In the rows, zero is written as 128.
One turn moves each row of this set onto another row. After a few examples, where does it send each row asked below?
mepi: 126; 139; 96; 148; 155; 132; 109; 151; 151; 126; 126; 95; 108; 155; 147; 152; 189; 130; 150; 104; 115; 184; 131; 150; 99
zut: 125; 97; 158; 107; 165; 106; 120; 144; 131; 142; 180; 147; 154; 159; 151; 112; 133; 112; 144; 116; 138; 173; 167; 112; 104
ruker: 104; 170; 108; 93; 90; 99; 122; 106; 179; 157; 130; 101; 124; 179; 142; 105; 124; 110; 109; 141; 115; 130; 131; 162; 96
nik: 114; 139; 80; 122; 125; 107; 122; 85; 171; 162; 116; 106; 112; 182; 101; 110; 117; 136; 107; 123; 73; 162; 110; 149; 89
Til: 141; 100; 147; 133; 153; 127; 108; 184; 136; 146; 133; 114; 105; 154; 134; 127; 162; 114; 118; 124; 124; 146; 107; 108; 95
givut: 116; 95; 100; 114; 160; 125; 127; 138; 146; 118; 117; 103; 101; 157; 162; 137; 166; 139; 133; 101; 113; 200; 115; 145; 110
pudaf: 122; 142; 101; 107; 112; 128; 128; 149; 153; 177; 118; 124; 127; 156; 169; 109; 189; 138; 114; 78; 116; 175; 117; 156; 118
bimi: 76; 140; 122; 110; 133; 91; 126; 117; 136; 167; 155; 131; 118; 158; 108; 127; 105; 154; 120; 171; 120; 175; 124; 120; 77
veri: 109; 143; 112; 132; 107; 160; 115; 142; 147; 131; 177; 158; 163; 122; 123; 121; 123; 120; 126; 77; 97; 153; 177; 148; 131
fuva: 124; 116; 124; 133; 158; 132; 102; 190; 127; 141; 123; 127; 112; 153; 119; 124; 148; 114; 146; 124; 125; 178; 97; 103; 100
kez: 110; 140; 125; 96; 108; 79; 120; 105; 160; 153; 156; 122; 143; 152; 136; 119; 86; 131; 122; 174; 118; 148; 133; 149; 95
mur: 116; 110; 115; 142; 114; 143; 102; 165; 145; 153; 134; 162; 117; 157; 114; 120; 176; 120; 104; 64; 115; 130; 104; 137; 118
robu: 90; 121; 89; 116; 136; 100; 129; 76; 167; 110; 133; 106; 115; 181; 99; 147; 120; 106; 110; 123; 89; 172; 138; 128; 85
botup: 112; 90; 136; 139; 168; 123; 103; 168; 125; 149; 146; 141; 106; 171; 113; 121; 166; 124; 134; 102; 133; 178; 120; 110; 92
ref: 139; 143; 118; 116; 96; 108; 127; 129; 163; 154; 125; 121; 136; 127; 148; 129; 193; 109; 106; 80; 125; 174; 119; 152; 135
dum: 138; 135; 137; 92; 104; 121; 137; 122; 160; 154; 171; 134; 169; 154; 141; 87; 157; 131; 115; 87; 111; 182; 181; 118; 126
pemok: 77; 161; 117; 132; 131; 110; 133; 109; 128; 169; 126; 153; 115; 162; 96; 127; 124; 146; 119; 138; 124; 132; 92; 118; 86
korig: 101; 137; 133; 115; 104; 145; 122; 137; 144; 100; 165; 173; 152; 137; 128; 131; 123; 118; 124; 72; 98; 152; 154; 125; 145
kuz: 114; 88; 103; 116; 145; 128; 123; 132; 154; 82; 168; 135; 136; 158; 153; 142; 130; 129; 155; 104; 104; 176; 174; 143; 123
kep: 129; 146; 136; 94; 109; 111; 130; 143; 152; 167; 160; 158; 171; 154; 170; 100; 151; 114; 136; 89; 131; 153; 161; 146; 134
bosa: 133; 122; 158; 116; 158; 127; 129; 149; 148; 123; 152; 125; 135; 186; 133; 96; 135; 123; 170; 123; 135; 170; 159; 101; 120
Ruzib: 82; 167; 97; 131; 116; 115; 112; 111; 147; 147; 156; 148; 127; 159; 100; 133; 136; 100; 102; 115; 104; 91; 141; 136; 70
sesa: 64; 144; 138; 102; 134; 94; 130; 118; 136; 152; 150; 131; 121; 184; 109; 134; 112; 121; 115; 158; 134; 168; 125; 98; 75
fodom: 118; 168; 96; 109; 93; 100; 116; 105; 181; 166; 130; 121; 137; 183; 125; 106; 104; 132; 132; 144; 101; 138; 122; 166; 105
lero: 112; 136; 113; 127; 91; 133; 96; 193; 148; 161; 155; 158; 122; 137; 115; 134; 172; 122; 97; 87; 99; 153; 131; 123; 111
balib: 103; 157; 96; 132; 124; 110; 128; 97; 138; 163; 150; 157; 141; 145; 106; 130; 124; 127; 107; 127; 98; 90; 124; 132; 74
zuz: 144; 130; 133; 94; 100; 125; 151; 133; 161; 152; 152; 140; 167; 131; 141; 83; 138; 111; 128; 102; 123; 151; 169; 130; 148
Zake: 83; 139; 96; 126; 122; 93; 121; 90; 163; 114; 160; 141; 130; 160; 94; 156; 116; 85; 116; 122; 97; 128; 166; 142; 92
miv: 98; 156; 84; 107; 114; 111; 120; 90; 175; 139; 111; 91; 106; 202; 117; 113; 138; 122; 112; 122; 96; 161; 113; 145; 84
Dule: 120; 108; 103; 121; 99; 145; 114; 142; 162; 120; 173; 167; 156; 147; 140; 124; 142; 122; 116; 71; 95; 125; 165; 151; 127
subik: 86; 152; 133; 86; 105; 84; 130; 117; 163; 161; 161; 116; 137; 169; 137; 123; 104; 110; 110; 167; 124; 153; 157; 134; 90
feder: 121; 136; 113; 131; 107; 149; 97; 172; 133; 159; 138; 146; 127; 114; 120; 114; 154; 113; 92; 79; 103; 144; 101; 137; 112
gom: 140; 106; 90; 140; 154; 137; 118; 134; 141; 125; 128; 84; 123; 141; 135; 133; 179; 138; 131; 110; 124; 194; 114; 135; 91
Rabup: 136; 152; 90; 120; 93; 124; 126; 147; 160; 162; 120; 119; 129; 133; 126; 95; 195; 130; 128; 89; 129; 173; 125; 149; 125
Kelo: 138; 102; 136; 109; 160; 133; 137; 160; 142; 140; 165; 126; 154; 160; 134; 105; 118; 120; 152; 138; 119; 180; 173; 94; 107
ses: 120; 110; 123; 129; 172; 159; 122; 120; 135; 89; 164; 113; 140; 151; 155; 139; 130; 136; 135; 97; 92; 162; 162; 125; 101
Popi: 74; 158; 122; 122; 134; 118; 120; 116; 126; 153; 133; 139; 114; 179; 101; 126; 134; 119; 97; 127; 124; 119; 99; 105; 62
rizon: 120; 107; 119; 142; 159; 149; 131; 115; 142; 89; 159; 120; 154; 141; 136; 147; 120; 120; 159; 108; 122; 180; 157; 135; 124
sipul: 105; 122; 92; 128; 149; 79; 127; 76; 158; 121; 129; 125; 110; 156; 85; 137; 109; 111; 126; 129; 85; 166; 125; 139; 98
bakog: 102; 146; 81; 133; 135; 83; 120; 93; 155; 132; 164; 157; 136; 148; 89; 142; 116; 111; 140; 136; 88; 128; 160; 137; 83

bimi -> nik
Dule -> zut
gom -> feder
Where do these go?
Ruzib -> subik
lero -> dum

One turn moves each row of this set onto another row. After a few examples, where does it send each row asked below?
ribez: 61; 178; 115; 101; 129; 132; 141; 49; 131; 123; 130; 142; 146; 108; 80; 123; 123; 142; 101; 128; 140; 114; 91; 148; 176; 120; 129; 132; 56
Neve: 55; 177; 102; 102; 124; 135; 170; 151; 125; 144; 173; 115; 139; 71; 142; 126; 120; 163; 112; 133; 149; 141; 110; 133; 141; 124; 116; 126; 87
Sev: 71; 176; 119; 99; 128; 128; 130; 52; 135; 122; 128; 147; 145; 112; 77; 117; 128; 150; 100; 128; 139; 106; 88; 146; 173; 120; 127; 137; 59
duva: 136; 192; 107; 121; 144; 161; 78; 93; 131; 112; 157; 88; 158; 124; 31; 119; 116; 129; 86; 139; 140; 124; 104; 154; 144; 126; 135; 122; 93
vizut: 111; 123; 113; 104; 141; 130; 107; 177; 126; 144; 126; 133; 142; 78; 127; 115; 122; 124; 104; 151; 148; 114; 111; 145; 98; 125; 156; 128; 153
Muz: 128; 165; 126; 104; 164; 183; 98; 97; 155; 123; 96; 117; 152; 104; 124; 155; 86; 106; 114; 142; 144; 152; 117; 166; 102; 143; 153; 104; 143
Nozig: 108; 123; 119; 103; 145; 140; 117; 171; 133; 136; 132; 125; 148; 78; 138; 125; 110; 111; 100; 163; 152; 126; 99; 150; 87; 128; 155; 116; 145
bigil: 128; 194; 110; 122; 146; 170; 91; 87; 134; 109; 162; 79; 163; 124; 41; 129; 106; 117; 86; 147; 144; 137; 99; 157; 138; 129; 136; 112; 86
ril: 109; 202; 93; 128; 140; 164; 100; 89; 114; 126; 155; 80; 155; 112; 29; 127; 112; 115; 95; 129; 143; 141; 125; 153; 161; 124; 147; 117; 92
nasur: 124; 198; 98; 124; 140; 157; 85; 94; 119; 123; 152; 89; 153; 118; 23; 118; 119; 129; 93; 128; 140; 126; 120; 152; 158; 123; 141; 126; 97
bazus: 104; 173; 108; 110; 157; 181; 114; 96; 137; 138; 93; 113; 147; 91; 116; 158; 86; 97; 120; 127; 146; 163; 142; 165; 123; 140; 165; 103; 145
bep: 62; 176; 120; 100; 130; 137; 143; 46; 138; 119; 134; 138; 149; 109; 87; 127; 117; 136; 99; 137; 142; 119; 82; 149; 168; 121; 129; 126; 51
lofuf: 91; 128; 110; 107; 144; 144; 134; 166; 124; 143; 134; 117; 149; 69; 140; 135; 104; 98; 103; 160; 155; 140; 109; 150; 95; 127; 163; 110; 141
bubab: 68; 173; 103; 102; 122; 125; 152; 158; 124; 146; 168; 128; 134; 76; 131; 111; 133; 183; 114; 125; 143; 124; 115; 129; 146; 124; 112; 139; 96
zipu: 87; 166; 116; 95; 127; 125; 140; 160; 139; 134; 170; 133; 137; 87; 136; 107; 134; 191; 107; 135; 143; 114; 97; 131; 131; 126; 103; 140; 96
kes: 82; 134; 100; 109; 138; 137; 135; 170; 112; 153; 128; 120; 142; 63; 130; 130; 111; 101; 109; 147; 155; 138; 127; 147; 110; 123; 168; 118; 147
Zuvib: 107; 176; 99; 111; 152; 168; 102; 104; 125; 149; 83; 125; 138; 89; 99; 145; 101; 114; 127; 111; 142; 148; 159; 158; 137; 136; 165; 118; 157
Lor: 73; 172; 125; 99; 133; 137; 136; 49; 145; 113; 135; 141; 151; 114; 88; 124; 118; 142; 95; 139; 141; 113; 74; 151; 161; 124; 125; 128; 52
tuni: 95; 132; 102; 108; 136; 129; 119; 177; 112; 155; 123; 131; 139; 68; 122; 117; 122; 118; 110; 142; 149; 123; 128; 143; 112; 123; 164; 128; 154
dogud: 87; 163; 123; 94; 132; 137; 146; 153; 149; 125; 175; 124; 144; 89; 149; 117; 122; 177; 103; 149; 145; 125; 83; 136; 118; 129; 101; 128; 86
Noka: 66; 170; 115; 98; 131; 142; 166; 148; 141; 131; 178; 113; 146; 80; 153; 128; 112; 161; 105; 148; 149; 142; 90; 137; 124; 129; 108; 119; 81
Lev: 111; 200; 100; 126; 145; 170; 104; 84; 123; 118; 161; 74; 161; 115; 39; 134; 104; 107; 89; 141; 146; 147; 110; 156; 148; 126; 143; 110; 85
tib: 146; 161; 127; 101; 161; 170; 76; 106; 155; 125; 91; 133; 146; 111; 109; 136; 102; 129; 116; 132; 139; 131; 122; 163; 106; 141; 148; 118; 153
guda: 133; 168; 111; 106; 154; 161; 78; 112; 136; 142; 83; 137; 138; 101; 96; 131; 111; 135; 124; 113; 137; 127; 148; 158; 128; 137; 156; 128; 162
Voku: 78; 172; 126; 97; 129; 131; 128; 51; 143; 115; 131; 147; 147; 115; 81; 118; 125; 150; 97; 135; 139; 105; 78; 147; 164; 123; 124; 134; 56

bazus -> Muz
Lor -> Voku
tuni -> kes
Where do these go?
duva -> nasur
Neve -> Noka

